First come named moves, each a turn or a mirror, each shown by rows before and after it. For each pair of rows after them, which moves, in which order, take the first row to the second? The first pair is done for you.
move Pof:
[ 0.05 -0.52  0.38 -0.27 -1.77  1.84 -1.56 -1.73 -1.36  1.37  0.04  1.07
  0.12 -1.68 -0.30  1.22  0.65  0.64 -0.29 -1.00  1.16  0.03  2.11  1.74] |-> [-0.11 -0.50  1.48 -0.42 -0.89 -0.69 -1.47 -1.30 -0.62  0.05 -0.20  2.61
 -1.03 -0.58 -2.33  1.00  0.96  0.55  0.90  0.81  0.98  0.13  2.37  1.04]
[ 3.18 -1.36 -0.25  0.12  0.35 -3.21  0.66  0.75 -1.62 -1.08  1.55 -0.68
 -0.85  1.73 -2.43  2.58  0.62 -1.13  2.94  0.15 -2.12 -1.51 -0.57 -0.16] |-> [ 3.35 -1.11 -1.84  0.26 -1.19  0.26  0.60  0.20 -2.72  0.62  2.26 -2.61
  0.70  0.18  0.39  2.82  0.08 -0.76  0.87 -2.71 -1.99 -1.39 -0.90  1.00]
[-0.67  0.07  2.16  1.48 -2.15 -0.44  0.24 -0.33  2.29  2.93 -2.86 -1.45
  2.00 -0.61  3.04 -2.27 -1.03  1.26 -0.32 -0.68 -0.55  1.44 -2.08 -2.34] |-> [-0.72 -0.06  3.33  1.24 -1.09 -2.05 -0.12  0.16  2.95  1.79 -3.04  0.29
  0.99  0.43  1.34 -2.39 -0.91  0.97  0.62  0.79 -0.57  1.35 -2.35 -2.77]
move fomo:
[ 0.61  0.79  0.59 -0.65  1.86 -2.41  0.46  0.47  1.74 -1.91 -1.33  2.02
 -1.27  0.86 -3.16  1.64  0.29 -0.59  0.24  1.66  1.25 -0.29  2.22  0.15] |-> [ 0.82  0.65 -0.12 -0.66  1.55 -1.13  0.83  0.48  1.73 -1.92 -1.63  1.27
 -0.94 -0.50 -2.88  2.31 -0.06 -0.56 -0.81  0.88  2.28 -0.43  2.92  0.87]
[-2.39 -0.52 -2.67 -0.99  0.94 -0.29 -1.91  0.52  0.42 -0.53 -2.44 -0.94
  0.17 -0.03  0.35  7.93  0.09 -0.55  1.07  0.15 -1.72 -1.05  0.86  2.35] |-> [-2.74 -0.39 -1.73 -0.98  1.16 -1.40 -2.44  0.25  0.39 -0.74 -2.25 -0.07
 -0.12  0.96  0.10  7.44  0.61 -0.58  1.84  1.05 -2.58 -0.66 -0.08  1.76]
[-1.33  0.36  0.43  1.36  1.53 -1.64  0.91  1.29  1.03 -1.16 -0.21 -0.82
  2.28  0.34  1.03 -0.64 -1.05  2.49  0.44  2.19 -1.71  1.58 -3.44 -1.78] |-> [-0.12  0.16 -1.06  1.13  0.35  1.27  1.80  1.64  0.92 -0.74 -0.65 -2.20
  3.29 -2.43  1.37  0.18 -2.39  2.26 -2.30 -0.05  0.87  1.05 -1.30 -0.27]
move rep:
[ 0.92 -0.02 -0.10 -1.16 -2.55  2.08  0.00 -1.00 -1.34  3.63  1.22  0.63
 -1.67 -0.06  1.34  0.21 -0.36 -1.48 -0.86 -3.34  0.03 -0.84  2.29  1.56] |-> [ 2.02 -0.43  0.73 -0.58 -0.86  0.29  1.09  1.26  1.99  0.45 -1.25  0.69
 -1.03 -0.23 -2.53 -0.28 -1.78 -2.53 -0.32 -1.40  2.34 -0.62  4.21  1.58]
[ 0.58  0.35 -0.35  0.08 -1.46  1.10  0.79  0.50  0.11  1.03  0.30 -0.69
  0.16 -0.84  2.29  0.35 -0.44 -0.30 -2.03 -2.33  0.06 -0.49 -0.14  0.57] |-> [ 0.86  0.21  1.13  0.04 -0.23 -1.79  1.51  1.56  1.99 -1.56 -1.01  0.65
 -0.47  0.12 -0.89 -0.11 -0.93 -0.44 -0.88  0.12  0.64 -0.28  0.71  0.05]
[ 0.57 -0.15  1.97  0.05 -0.87 -1.32 -1.01 -0.30 -1.04  0.15 -0.30  2.27
 -1.21  3.48 -3.29 -0.23 -0.31 -0.73  1.29 -0.22 -1.10 -0.33 -1.13 -0.25] |-> [ 0.73  0.08 -0.39  0.29 -2.08  2.64 -1.01 -0.79 -2.46  2.36  0.65 -0.12
  0.54  1.19 -0.15  0.43 -0.80  0.01 -1.06 -3.28 -0.32 -0.55 -1.51  1.19]
[-1.23  0.02 -0.08  0.08 -0.58  1.76 -0.53 -1.40 -1.77  2.34  2.31 -1.38
  0.70 -1.23  3.34 -0.11  1.32  0.42 -0.05 -2.26 -1.47  0.80 -0.27  0.36] |-> [ 0.42 -0.33  0.79  0.65  1.06 -0.08  1.33  1.94  2.77 -1.97 -1.25 -1.85
  1.96 -1.96 -1.36 -0.02 -0.82 -0.46 -0.45 -0.11  2.17  0.96  2.18  0.79]
Now pairs of rows:
Between the rows of a pair lie 2 to 3 moves.
[ 0.42 -0.45  1.09 -2.50  1.43 -1.69 -0.95 -0.70 -3.15  1.23  2.54  0.41
 -0.73  0.30 -0.40  2.75  1.09  0.65 -0.23 -2.32 -0.85  1.43 -1.34 -0.33] |-> [ 1.31 -0.67  0.73 -2.85  1.44 -0.79 -0.30 -0.40 -2.55  0.26  1.52  0.07
 -0.56 -0.91 -1.82  3.26  0.63  0.50 -1.49 -2.49  1.34  1.03  0.63  0.48]
fomo then Pof then fomo
[ 1.04 -2.09 -0.26 -0.80  3.00 -0.57 -1.67  1.27  1.10 -1.79  3.27  0.59
  0.11  0.56 -1.92  1.58 -0.46  0.73  0.72  1.11  0.48  2.42  0.79 -2.33] |-> [ 0.49 -1.80 -1.36 -0.27  1.72  1.14 -2.27  0.46 -0.37  0.03  4.72 -0.92
  0.88  0.51  1.17  1.35 -0.16  1.13  0.43 -0.13 -1.28  2.52 -1.13 -2.23]
Pof then fomo then Pof
[-0.58 -0.78  0.95 -0.50  0.26 -2.23 -0.60 -0.92 -0.76  0.32  1.41  1.88
 -1.80  1.13 -0.76 -0.90  1.39 -0.45  1.33  0.27 -1.68 -1.26 -0.58 -1.17] |-> [-1.07 -0.50  0.26 -0.05  0.32 -1.11 -1.14 -0.76 -0.72  0.70  1.69  0.49
 -0.52  1.02  1.13 -1.04  1.13 -0.21  1.55 -0.01 -2.37 -0.59 -2.32 -1.45]
rep then fomo
[ 2.88  1.13  0.08 -3.39 -0.96  1.81  0.72 -0.23  0.56  1.24  1.47 -1.03
  1.75  0.73 -2.06 -0.64 -2.37 -0.49 -1.70 -2.80  1.47  1.32  1.62  3.30] |-> [ 2.91  0.77  1.81 -3.31 -0.36 -0.88  0.88 -0.37  1.42  0.32  1.16  0.55
  1.00  2.32 -3.94 -1.82 -2.46 -1.08 -0.19 -1.25  0.85  1.25  1.97  2.60]
rep then Pof then rep
[-2.75  0.19  1.52 -1.53  0.30 -0.65 -3.25 -0.12 -2.17  0.50  0.20 -0.26
  0.46  1.75  0.71  0.03  1.00 -0.38  1.15  2.45  1.27  0.14 -1.54 -0.61] |-> [-2.65  0.17  0.85 -1.56  0.02  0.36 -3.49 -0.52 -2.41  1.25  0.61 -0.80
  0.66  1.41  1.36  0.35  1.24 -0.39  0.86  1.91  1.02  0.43 -1.62 -0.62]
rep then rep then rep
[ 0.10 -0.15  0.22 -0.72  1.64 -1.62 -0.19  2.10 -1.19  0.13 -0.34  0.04
  0.54  1.06 -0.93  0.06 -0.82 -0.56  1.26  1.44 -0.53 -0.42  0.27 -1.16] |-> [ 0.51 -0.29 -1.05 -0.76  0.90  0.51  0.24  2.01 -0.84  0.81 -0.34 -1.83
  2.04 -0.30  0.18  0.34 -1.56 -0.83 -0.26 -0.41  0.48 -0.43  0.78 -0.22]
Pof then rep then Pof
[-1.76  1.32  1.19 -0.70 -0.43 -4.24 -0.79 -0.90 -1.32 -1.11  1.86  1.16
 -0.10  2.77  0.94 -1.02  0.85 -0.39  3.63  3.00 -2.79  0.86 -2.48 -1.53] |-> [-0.64  0.85  0.60  0.54  0.31 -2.90  0.79  2.05  2.66 -4.01 -0.90 -1.32
  3.12  0.82 -0.78 -1.34 -1.63 -1.61  2.40  3.35 -0.32  1.79 -1.65 -0.87]
Pof then rep then fomo
[-3.46  0.65  0.68  1.00  1.36 -1.06 -0.78 -1.20 -0.41 -0.61  0.21  1.20
 -2.36  0.89 -0.31  2.34  1.05  1.43  2.71  2.67  1.24 -0.06 -3.36  0.59] |-> [-1.79  0.48 -0.29  1.72  1.32  0.72  0.56  0.96  2.20 -2.01 -2.03 -0.95
 -0.16 -1.44 -1.31  2.81 -1.27  0.75  0.95  1.46  4.13  0.32 -1.66  1.93]
Pof then rep
[-1.52 -0.42 -0.94 -0.12  0.13  1.26 -0.72 -2.59 -3.00  0.45 -1.10  2.63
 -1.97 -0.65  1.29  1.28  0.27 -0.84  1.21 -0.91  0.74 -1.26  1.99  0.88] |-> [-1.39 -0.28  0.06  0.45  1.46 -0.45 -0.05 -1.16 -0.85 -1.91 -2.80  3.15
 -2.06  0.05 -1.36  0.81 -0.36 -1.07  2.09  0.80  1.39 -0.86  2.61  0.50]
fomo then rep then rep
